In the data rows, 50 means zero.
Every row has a hidden score from 0 to 30. What is each row's score? 15 is about the middle. The score is a weighted sum of the row's numbers plus the product of two more (or one squared), each taken from its middle value.
[58 43 38 58 64 49 47 45 50 45 40 47 50 40 44 46 44 46 45 43 57 44 44 40] >> 14
[31 66 99 34 33 71 43 38 31 79 70 33 35 41 84 57 93 99 59 79 42 39 51 80] >> 18
[59 38 45 39 41 36 39 54 39 50 68 55 38 55 55 45 37 37 58 43 54 62 69 52] >> 12
[36 35 38 33 53 53 94 35 51 52 32 55 53 70 31 71 38 50 50 42 33 52 53 32] >> 10
[32 66 99 34 34 74 41 32 35 99 84 33 36 38 99 65 99 96 60 65 37 34 56 72] >> 17
[88 34 50 41 60 37 33 65 39 48 61 59 37 66 63 34 38 38 48 45 87 91 83 69] >> 11
[62 36 42 43 63 41 38 52 39 42 48 47 43 53 47 43 41 35 47 38 66 58 59 49] >> 14
[77 31 49 38 46 30 35 56 32 53 95 61 39 55 80 37 40 40 62 43 70 91 99 68] >> 8
[43 77 44 59 48 53 44 48 58 39 44 43 52 44 54 40 52 55 36 48 49 44 40 57] >> 18
[48 42 36 64 66 42 50 33 68 43 38 36 45 34 41 64 43 36 51 37 36 44 40 35] >> 11
[61 35 51 37 42 31 44 49 38 51 64 63 38 60 56 42 35 42 57 47 68 68 83 54] >> 8
[53 62 45 68 50 45 38 66 46 37 39 42 47 46 51 42 47 44 40 40 42 47 37 52] >> 16
[48 55 35 83 61 41 44 40 60 39 41 36 37 32 54 55 45 32 57 39 33 44 34 39] >> 16
[45 53 47 46 45 55 52 42 69 46 44 48 49 39 38 63 61 55 48 48 41 36 42 37] >> 14
[43 43 46 37 32 39 59 46 45 89 57 69 45 42 48 49 44 53 63 63 44 39 58 46] >> 8
[42 40 43 41 49 52 54 48 52 43 38 53 45 67 36 48 38 47 40 40 46 58 48 34] >> 7
[40 60 42 40 33 35 78 37 60 74 54 64 54 42 47 59 48 55 45 84 45 41 47 53] >> 12
[46 48 48 50 47 55 44 46 50 46 40 43 46 47 44 43 53 57 43 44 42 40 45 47] >> 19
[57 33 51 37 46 44 37 69 29 42 58 46 32 67 54 44 35 34 84 36 58 99 87 47] >> 14
[59 37 45 47 47 35 42 48 36 43 58 56 38 50 47 39 43 40 52 42 55 61 59 52] >> 17
[54 33 53 35 42 35 34 74 30 43 60 45 31 61 62 37 35 35 80 35 59 99 95 55] >> 11
[39 61 54 43 39 59 44 44 42 43 51 38 49 45 49 47 62 64 44 53 41 37 43 49] >> 22
[49 44 33 55 56 47 43 43 45 40 41 47 40 38 44 50 39 34 50 38 47 51 44 42] >> 21
[41 48 60 43 42 58 39 47 35 53 51 37 46 50 53 42 52 66 41 55 42 45 42 57] >> 22
[59 36 43 55 60 42 48 37 50 39 44 46 43 43 42 48 41 38 47 39 41 48 48 38] >> 12
[58 41 35 75 66 40 46 51 48 42 39 42 50 41 40 48 45 36 43 42 50 45 38 43] >> 16
[64 45 41 60 52 36 48 49 49 47 37 61 45 47 43 44 38 40 37 44 60 54 40 51] >> 18
[96 35 48 43 54 33 40 65 43 63 44 99 50 74 45 34 36 40 37 49 99 68 78 64] >> 4
[48 47 42 48 44 42 51 43 40 50 44 53 45 43 40 42 40 37 46 49 66 47 45 47] >> 23
[59 45 36 77 73 44 44 45 58 39 35 47 51 42 33 44 44 35 43 41 57 49 38 40] >> 18
[45 46 46 43 50 62 55 80 46 33 32 78 99 94 37 34 39 57 32 42 54 59 43 40] >> 15
[46 41 40 57 53 45 50 42 51 43 40 45 48 41 43 53 41 39 41 40 44 43 45 38] >> 16
[72 32 46 34 44 35 35 80 32 48 91 62 37 63 74 37 38 35 75 40 67 99 99 66] >> 8
[45 58 52 49 46 55 44 70 44 35 39 44 54 61 46 38 39 57 34 41 50 48 42 60] >> 12
[45 66 46 44 36 39 64 43 63 56 57 54 53 38 46 49 47 49 48 60 40 38 47 46] >> 13
[39 51 99 32 37 72 40 35 45 54 78 35 58 48 97 46 99 50 45 47 45 36 60 80] >> 16
[40 44 38 43 58 46 65 46 50 41 37 53 60 58 37 44 39 50 39 42 37 53 43 33] >> 13
[69 36 38 64 74 49 45 51 49 41 35 50 50 46 37 44 44 34 40 37 60 45 42 43] >> 13
[46 43 43 39 36 35 48 46 42 52 56 59 42 48 60 39 40 46 56 55 50 46 63 57] >> 13
[69 30 52 36 50 32 35 78 29 44 92 51 32 76 86 33 35 38 68 38 85 99 99 68] >> 6
[40 47 49 42 47 56 53 47 60 40 41 52 62 65 43 40 38 51 38 44 42 50 43 42] >> 8
[41 58 45 57 47 47 44 44 49 48 40 41 42 46 46 44 49 56 44 58 51 38 40 57] >> 22
[36 71 83 36 38 63 40 33 44 67 61 33 39 50 85 51 81 74 47 62 41 35 55 74] >> 17
[47 51 45 50 50 47 49 54 49 40 36 52 68 61 39 35 38 45 35 40 42 53 45 42] >> 14
[35 63 77 36 41 65 45 37 44 51 58 38 44 55 71 46 66 84 46 56 46 39 41 65] >> 11
[65 33 52 43 42 40 38 62 34 43 54 44 34 59 49 41 39 35 57 38 78 72 67 48] >> 18
[59 37 41 47 57 36 41 49 44 44 49 47 43 55 45 37 39 37 48 40 69 58 53 50] >> 17
[44 40 40 48 52 47 59 38 61 40 33 48 66 50 38 51 38 50 38 42 40 53 42 35] >> 12
[55 56 37 85 66 37 38 43 49 39 38 32 38 34 60 56 43 34 44 37 34 51 37 42] >> 15
[54 36 49 37 42 36 41 65 36 45 64 45 33 51 59 43 35 39 67 37 61 82 76 48] >> 15
[38 57 47 41 37 37 68 42 51 76 46 65 53 49 42 53 46 52 45 69 42 42 45 52] >> 14
[54 35 49 39 46 35 38 49 32 44 68 45 34 69 58 44 39 36 71 39 70 79 85 51] >> 12
[53 45 48 42 36 38 48 44 42 49 56 59 44 46 48 43 43 47 56 49 57 52 63 63] >> 12
[72 33 49 43 56 63 41 63 52 43 42 49 62 51 41 38 51 31 40 36 78 48 59 46] >> 6
[32 53 99 31 34 81 47 40 44 66 87 33 42 39 90 67 93 75 63 54 33 34 48 57] >> 15
[46 47 48 39 37 39 47 50 35 52 53 60 40 56 55 41 41 40 54 44 58 52 58 55] >> 16
[57 39 50 35 39 35 41 55 36 53 69 55 39 54 58 46 40 44 63 46 57 65 69 55] >> 11
[44 56 43 48 47 52 49 51 41 39 47 41 47 45 49 40 47 46 41 50 45 40 41 49] >> 18
[44 94 36 62 43 42 45 33 61 41 63 41 47 35 61 50 50 40 48 47 39 39 36 59] >> 24
[51 40 48 39 52 39 41 48 42 46 51 52 36 50 51 46 41 39 53 41 56 62 61 51] >> 17
[46 63 45 57 52 49 42 46 45 41 43 43 44 41 53 43 48 45 40 46 50 42 38 50] >> 20
[31 72 99 32 34 77 39 33 42 72 73 34 34 47 97 55 99 96 57 65 40 36 53 90] >> 16
[39 73 51 54 43 47 46 38 46 58 42 41 37 43 49 46 50 80 41 74 43 40 37 63] >> 15
[35 53 58 40 37 67 72 45 52 58 50 38 48 36 39 81 72 63 65 60 33 34 40 38] >> 14
[51 80 37 75 47 38 39 47 51 33 58 36 48 36 77 42 48 38 51 37 34 43 33 57] >> 17
[46 63 45 63 48 60 35 99 39 34 44 48 55 55 50 36 46 45 37 39 54 53 39 69] >> 19
[67 38 43 52 56 47 47 54 43 47 41 57 47 53 38 39 43 38 43 41 76 51 49 53] >> 16
[29 49 99 33 31 80 46 44 32 99 47 31 30 45 50 99 72 99 90 99 35 46 38 57] >> 12
[82 34 47 37 45 33 37 65 33 53 99 62 33 57 74 35 35 42 58 40 66 99 99 65] >> 6
[60 37 51 34 39 31 36 51 38 58 75 70 35 57 74 34 37 42 56 50 55 78 93 58] >> 10
[35 68 40 41 33 54 99 37 88 63 41 52 70 34 35 95 76 63 50 86 33 31 33 37] >> 11
[30 64 99 39 33 62 53 40 32 99 51 37 32 39 51 84 72 99 75 99 35 42 43 56] >> 2
[79 31 53 37 43 33 34 79 31 47 86 52 31 65 80 37 34 35 68 38 80 99 99 59] >> 7
[41 53 57 47 48 58 41 71 40 37 37 47 65 59 40 42 45 57 36 40 48 58 44 50] >> 15
[38 42 41 42 49 53 63 38 56 41 34 55 80 62 36 46 40 47 37 40 39 48 43 37] >> 15
[53 47 44 45 42 33 43 42 39 52 57 60 43 47 52 42 39 41 51 48 62 61 65 60] >> 16
[43 99 38 53 43 70 69 37 99 50 46 51 85 34 37 47 67 59 37 73 41 31 34 48] >> 19
[31 54 57 35 33 78 81 39 44 76 64 33 48 32 36 99 94 84 99 84 30 35 39 37] >> 16
[99 31 33 99 99 47 39 70 99 40 30 99 99 56 31 31 39 32 28 45 99 40 38 54] >> 12
[47 54 35 61 60 44 42 35 55 41 49 39 42 33 52 65 43 38 54 39 34 48 39 36] >> 16
[46 48 57 46 45 72 39 62 44 36 38 59 71 78 44 35 40 50 32 41 50 59 45 51] >> 17
[99 33 41 54 84 32 38 70 47 46 55 86 45 68 51 33 37 34 38 41 99 71 76 73] >> 3
[52 46 36 66 59 34 49 33 68 41 42 42 42 36 55 53 44 36 49 39 33 53 36 38] >> 8
[40 45 50 42 41 78 51 44 53 51 51 34 43 36 42 73 61 52 65 52 38 35 48 39] >> 19
[51 36 41 47 62 47 45 42 50 41 41 42 49 46 41 51 43 35 44 38 50 49 45 40] >> 17
[69 38 34 92 90 41 45 43 67 41 34 46 45 39 38 43 42 36 38 42 49 41 36 38] >> 12
[51 38 53 34 38 39 39 52 36 52 70 50 37 55 64 42 39 38 64 45 55 65 77 58] >> 11
[55 83 32 99 52 39 38 41 48 34 59 31 38 31 84 51 52 32 61 39 36 42 32 57] >> 15
[46 44 65 41 42 62 54 64 41 36 42 52 86 94 40 36 42 59 31 44 53 44 48 44] >> 19
[60 31 52 41 51 38 34 90 29 46 64 41 31 67 69 38 38 36 77 34 68 99 99 51] >> 7
[42 54 46 45 39 64 62 42 84 49 41 43 55 34 38 66 69 53 54 55 35 32 40 40] >> 16
[31 76 52 33 30 91 99 31 99 99 39 62 95 32 30 99 99 99 74 99 32 30 33 30] >> 16
[62 43 37 71 69 46 47 41 53 42 36 42 42 41 35 50 40 38 45 40 48 45 41 39] >> 13
[37 97 41 44 34 50 99 34 99 58 41 50 87 35 38 60 79 68 43 93 37 34 36 46] >> 14
[36 43 34 42 48 41 78 31 62 54 39 43 45 43 41 81 38 44 49 38 35 43 44 30] >> 9
[64 47 37 45 47 33 45 44 40 62 54 63 40 53 63 43 39 43 44 55 57 56 49 53] >> 16
[40 45 43 38 50 54 54 49 50 41 38 52 49 59 39 46 38 46 44 46 42 58 47 35] >> 11
[31 60 48 39 32 82 99 37 60 99 42 46 56 34 32 99 87 97 64 99 33 29 36 34] >> 20
[50 40 44 65 56 47 46 44 53 39 34 42 52 37 37 47 44 40 44 40 48 45 43 46] >> 17
[38 69 49 48 46 46 52 39 50 62 44 45 40 39 42 44 52 65 47 68 45 40 42 52] >> 15
[46 70 35 68 45 39 43 39 56 40 57 34 35 33 75 56 46 34 64 42 34 41 36 48] >> 16
[56 38 51 39 36 36 39 55 38 59 72 66 37 52 66 40 36 40 57 48 62 70 78 60] >> 13
[48 42 39 57 61 48 48 41 51 43 42 45 49 38 41 51 44 37 40 43 46 46 44 39] >> 18
[54 45 40 68 69 44 50 45 46 44 41 49 50 41 38 46 46 38 41 44 47 43 40 42] >> 16
[57 48 36 70 59 43 43 46 54 40 38 40 44 41 45 50 44 37 45 41 37 52 39 44] >> 15
[46 51 36 70 56 39 42 40 61 37 47 31 41 34 68 61 48 34 54 40 33 52 34 41] >> 16
[40 56 56 48 54 50 49 44 44 52 38 48 42 39 45 47 49 54 50 57 47 47 36 49] >> 22
[54 55 34 92 69 37 41 37 53 41 41 31 37 32 65 63 49 33 56 37 34 47 34 40] >> 16
[47 63 46 55 44 50 40 57 49 39 37 46 52 53 50 36 42 57 35 47 56 45 40 51] >> 20
[39 47 57 43 57 49 45 37 61 41 81 40 99 40 78 36 84 44 38 43 43 34 45 82] >> 13
[52 37 50 35 39 34 43 59 37 56 66 67 37 61 60 42 38 46 60 46 73 63 78 62] >> 9
[44 42 38 51 57 46 52 35 51 42 42 43 54 38 40 54 42 46 42 41 42 45 39 33] >> 17
[40 61 48 42 40 64 72 39 80 51 45 42 57 37 42 63 66 58 53 63 43 35 39 39] >> 15
[39 51 79 38 40 62 43 37 44 57 61 33 46 49 70 50 82 54 48 48 48 39 61 69] >> 16
[54 47 40 53 67 39 46 44 52 44 42 45 43 40 46 52 41 34 48 37 48 47 42 41] >> 18
[45 51 42 49 52 50 49 59 45 37 39 53 61 68 40 45 40 44 37 42 42 59 43 40] >> 12
[43 58 46 41 34 39 64 38 44 63 55 64 53 43 41 54 46 53 56 63 43 43 53 47] >> 13
[44 48 48 50 46 47 43 55 40 41 45 47 55 51 45 40 42 47 38 45 44 50 42 47] >> 18
[38 42 34 44 53 37 99 29 85 49 35 41 61 41 41 73 39 44 44 46 33 44 44 30] >> 8
[99 36 35 99 99 45 42 51 99 39 39 87 99 49 40 31 49 34 30 40 99 39 43 63] >> 1
[39 53 61 39 44 64 41 48 49 43 45 43 50 62 49 42 53 59 36 46 47 43 48 46] >> 17
[53 46 37 62 55 40 42 43 50 44 41 38 40 39 46 49 43 38 48 41 41 49 36 41] >> 17
[53 41 37 56 64 47 53 37 62 42 38 44 47 41 39 48 43 37 45 39 43 40 40 34] >> 15
[60 37 46 48 53 43 41 62 35 39 48 47 37 54 40 44 38 37 55 38 74 59 59 46] >> 15
[39 51 67 41 38 57 48 45 48 46 48 43 46 55 54 46 65 58 40 44 46 42 55 48] >> 16
[63 42 43 62 87 51 46 51 53 50 34 56 53 53 33 37 45 41 41 45 81 46 40 47] >> 19
[37 63 63 35 41 60 42 44 40 44 48 45 48 58 60 37 60 62 44 48 49 44 47 57] >> 19
[67 34 39 61 81 48 43 52 56 45 36 53 51 50 34 43 43 36 44 37 59 42 41 41] >> 12
[46 49 34 72 63 41 42 34 58 40 46 32 33 31 75 65 46 37 60 39 32 49 35 38] >> 16
[42 54 57 48 52 44 46 44 38 66 35 42 36 49 38 53 51 73 48 81 43 40 39 56] >> 16
[60 37 39 63 66 48 47 50 50 44 36 61 50 49 37 40 42 42 43 40 79 45 41 46] >> 16
[51 43 49 38 39 32 44 42 40 64 62 71 37 56 60 43 38 48 53 55 50 59 76 61] >> 10
[87 34 37 71 74 37 48 65 45 44 35 82 52 56 32 36 36 38 40 45 91 46 43 45] >> 7
[46 54 41 48 46 64 52 55 62 40 38 51 63 42 37 51 53 54 43 46 40 36 38 38] >> 18
[55 33 50 37 46 39 38 65 33 42 65 47 33 63 50 40 36 36 61 37 76 85 84 50] >> 15
[41 66 49 61 46 42 48 35 46 62 45 46 39 43 43 55 52 71 45 67 48 38 43 51] >> 19
[71 38 34 99 95 44 44 49 52 40 32 54 53 43 31 42 42 34 37 44 64 53 37 42] >> 16
[35 56 93 34 34 78 41 39 43 57 52 36 45 57 76 49 74 65 41 45 46 39 60 63] >> 15
[48 43 42 47 55 47 45 41 51 46 44 40 46 43 50 50 44 35 45 41 42 45 47 42] >> 16
[43 53 47 35 34 39 69 39 49 62 58 67 48 47 44 47 46 57 55 62 40 38 51 50] >> 11
[41 55 53 47 40 51 45 44 47 53 46 40 49 47 51 44 50 50 42 48 47 43 39 48] >> 20
[51 30 58 41 74 99 36 99 37 34 64 29 32 35 38 81 59 35 99 33 37 54 48 30] >> 16
[35 62 65 36 41 65 45 46 49 46 45 44 47 50 49 49 61 61 48 45 45 39 49 50] >> 17
[59 43 49 45 55 39 42 63 46 47 45 57 42 53 40 39 43 40 47 44 62 52 55 51] >> 14
[48 39 38 67 57 50 49 48 47 40 38 41 42 39 38 51 47 39 45 40 47 47 41 42] >> 19
[46 49 41 55 69 41 48 39 55 43 36 40 46 41 40 51 46 37 43 44 41 51 38 38] >> 18
[42 79 36 51 38 31 50 35 48 49 56 44 44 38 68 49 45 41 53 47 40 43 41 65] >> 19
[45 51 47 37 34 41 69 44 49 75 53 71 53 45 45 53 42 51 49 77 46 42 50 47] >> 12
[41 30 46 47 73 99 41 95 38 36 63 32 36 36 33 55 55 41 99 33 38 48 45 29] >> 18
[40 41 64 37 46 64 41 49 36 49 83 35 39 34 64 52 72 46 82 47 38 42 52 49] >> 19
[40 54 47 41 34 40 64 38 51 69 53 59 50 49 40 55 47 56 52 63 44 39 50 47] >> 12
[46 38 37 52 57 38 47 39 49 40 37 43 46 39 43 56 40 37 50 39 42 49 41 36] >> 17
[44 45 51 38 32 41 67 44 47 99 60 75 51 50 42 62 43 59 57 87 47 40 54 46] >> 12
[36 47 57 37 39 74 51 52 47 39 40 59 80 94 42 36 46 58 33 38 52 48 53 42] >> 22
[51 41 40 49 54 50 46 42 58 46 39 39 45 44 42 47 44 37 41 38 53 45 39 40] >> 20
[37 50 85 37 37 66 39 39 43 54 70 36 45 44 65 44 73 52 47 46 48 43 60 60] >> 19
[40 46 43 41 49 53 60 38 53 43 38 45 86 63 42 48 41 46 35 45 42 48 49 38] >> 13
[43 33 45 39 58 66 52 51 50 37 38 53 66 71 34 43 39 49 41 38 40 55 48 36] >> 11
[44 83 39 77 48 37 59 36 60 59 38 51 39 39 38 50 46 69 44 86 50 36 33 56] >> 13
[36 63 65 41 39 53 43 42 47 45 49 43 44 48 51 41 51 59 38 56 52 41 48 60] >> 16
[41 54 52 49 44 49 45 49 46 44 44 38 54 50 50 43 47 45 41 46 47 40 45 46] >> 17
[43 62 44 45 37 47 68 47 61 54 43 47 54 41 43 55 51 58 43 53 41 37 39 42] >> 13
[35 56 78 37 32 56 44 53 38 49 57 38 48 47 54 48 59 69 43 56 40 43 45 66] >> 11
[39 89 44 51 38 56 62 41 86 43 44 49 71 34 39 51 57 63 42 62 38 32 37 51] >> 12
[43 62 58 47 38 55 46 48 49 44 44 42 56 44 44 41 55 60 39 55 40 47 45 51] >> 16
[58 40 41 58 61 51 47 49 53 37 37 50 48 49 40 42 47 43 41 42 67 41 41 49] >> 17
[41 37 41 37 44 42 53 39 37 53 44 39 37 46 40 70 41 37 67 41 36 65 52 32] >> 21
[35 68 47 39 38 74 80 48 53 65 46 44 53 37 37 94 71 74 59 80 35 35 35 40] >> 13
[32 67 95 35 37 72 55 40 44 89 71 33 37 36 59 85 99 97 76 89 35 33 39 51] >> 6
[51 35 54 37 43 45 38 68 35 42 62 48 34 58 58 47 35 35 78 38 66 69 74 44] >> 12
[62 34 42 50 59 44 43 50 40 49 46 48 45 47 40 41 42 35 44 37 54 51 57 44] >> 12
[35 60 67 37 34 66 43 47 44 41 47 41 53 57 60 41 53 68 38 47 45 42 51 59] >> 18
[47 55 52 49 47 59 46 81 45 36 40 56 72 76 37 36 40 56 33 37 57 56 40 48] >> 12
[49 53 41 62 56 46 45 43 50 37 47 37 43 40 43 52 48 42 47 42 39 48 37 40] >> 16
[55 34 53 42 52 58 38 73 38 44 46 49 39 58 42 44 46 32 56 34 69 65 72 48] >> 15
[78 36 40 60 52 37 47 58 43 53 37 79 46 62 34 38 38 38 41 45 81 56 50 50] >> 16
[37 58 77 42 38 59 47 53 36 49 49 39 44 46 50 51 52 73 45 58 41 45 43 61] >> 8
[32 57 99 31 33 80 42 37 36 73 99 28 39 37 99 67 99 69 74 56 37 34 58 74] >> 12
[46 54 41 45 55 50 48 52 47 38 35 51 69 63 41 40 40 47 35 46 43 51 40 43] >> 15
[33 71 44 41 35 74 99 40 69 90 47 46 54 33 33 99 89 76 81 99 32 29 38 33] >> 13
[61 40 46 37 39 37 43 58 30 50 66 52 34 53 59 41 37 37 71 40 68 74 78 60] >> 13
[42 62 55 48 41 59 41 62 48 38 44 43 50 55 47 35 49 62 38 42 45 47 40 59] >> 13
[48 40 37 58 61 46 49 39 66 46 40 42 49 39 42 59 46 37 49 41 40 44 40 38] >> 14
[50 43 56 43 39 49 50 51 47 63 50 51 44 51 45 47 47 51 51 59 52 43 48 50] >> 15
[34 68 74 35 34 76 57 32 47 74 58 36 41 36 67 66 90 75 57 77 38 37 46 57] >> 21
[70 47 37 83 67 43 46 49 57 38 38 47 41 37 37 44 36 35 44 41 53 41 35 43] >> 13
[56 43 34 60 60 44 46 53 48 40 38 43 43 46 37 53 44 36 51 39 53 48 40 41] >> 17
[51 47 35 70 67 42 41 40 64 39 41 37 40 39 50 60 42 37 47 41 37 43 38 37] >> 14
[42 34 47 37 48 59 50 49 39 43 31 51 42 82 35 55 34 41 43 39 55 66 58 29] >> 13
[42 70 40 54 43 59 59 38 77 45 40 50 65 37 46 51 60 58 41 55 42 35 41 44] >> 18
[90 38 33 99 99 44 45 52 61 40 31 64 43 42 30 49 39 34 42 41 56 48 35 39] >> 8
[41 42 60 42 42 60 44 64 44 36 40 53 78 82 40 35 41 50 33 36 53 53 47 43] >> 17
[45 37 43 49 62 49 51 34 55 42 38 44 54 43 39 56 44 35 44 38 41 45 43 38] >> 16
[50 69 45 60 50 47 40 61 47 34 41 42 56 59 50 40 47 47 37 44 61 45 37 61] >> 17
[46 99 37 93 45 40 46 41 69 43 40 42 50 34 43 42 49 55 41 61 47 38 35 62] >> 17
[42 73 53 41 32 41 80 43 57 99 44 79 50 55 40 65 51 56 40 99 41 36 41 60] >> 10
[55 38 48 42 40 32 38 43 40 57 54 69 44 64 61 37 38 38 47 54 76 65 67 71] >> 17
[53 60 50 53 47 64 40 96 45 34 37 56 53 65 40 37 45 49 34 38 52 57 41 58] >> 13
[38 68 36 47 36 64 78 41 78 54 45 48 64 40 36 61 71 57 49 64 38 33 43 37] >> 18
[43 48 53 47 44 57 46 82 41 35 32 69 92 94 32 35 37 54 34 40 60 57 45 44] >> 17
[45 65 45 54 47 42 44 44 49 42 40 47 43 41 51 45 50 48 38 50 47 46 38 51] >> 20
[32 63 99 35 34 45 41 33 43 81 69 35 39 42 93 59 99 85 52 73 37 34 51 79] >> 16
[50 45 37 68 71 44 45 41 61 39 37 42 46 38 41 53 42 35 47 40 37 49 42 38] >> 12
[47 53 54 65 45 55 38 94 41 37 44 45 48 56 46 37 48 59 36 42 48 53 44 61] >> 18
[55 42 46 42 37 37 41 46 39 53 61 56 42 52 53 42 42 44 57 46 54 58 57 49] >> 17
[41 58 45 44 42 55 58 45 65 50 47 52 56 42 43 56 51 51 55 54 39 38 46 43] >> 13
[61 57 38 92 66 39 53 41 52 55 33 60 41 40 33 42 40 55 43 70 57 41 34 47] >> 16
[57 38 44 41 45 36 46 49 41 55 51 64 38 53 50 41 39 42 44 45 57 57 61 56] >> 14
[40 67 53 48 43 62 45 53 51 46 46 42 48 43 45 50 63 66 43 64 42 39 42 49] >> 21
[35 40 45 39 42 97 64 62 46 44 61 35 56 31 34 83 69 57 91 50 33 39 38 34] >> 14
[48 48 36 75 64 40 46 42 53 40 42 33 45 37 54 56 48 33 42 40 35 46 38 39] >> 18
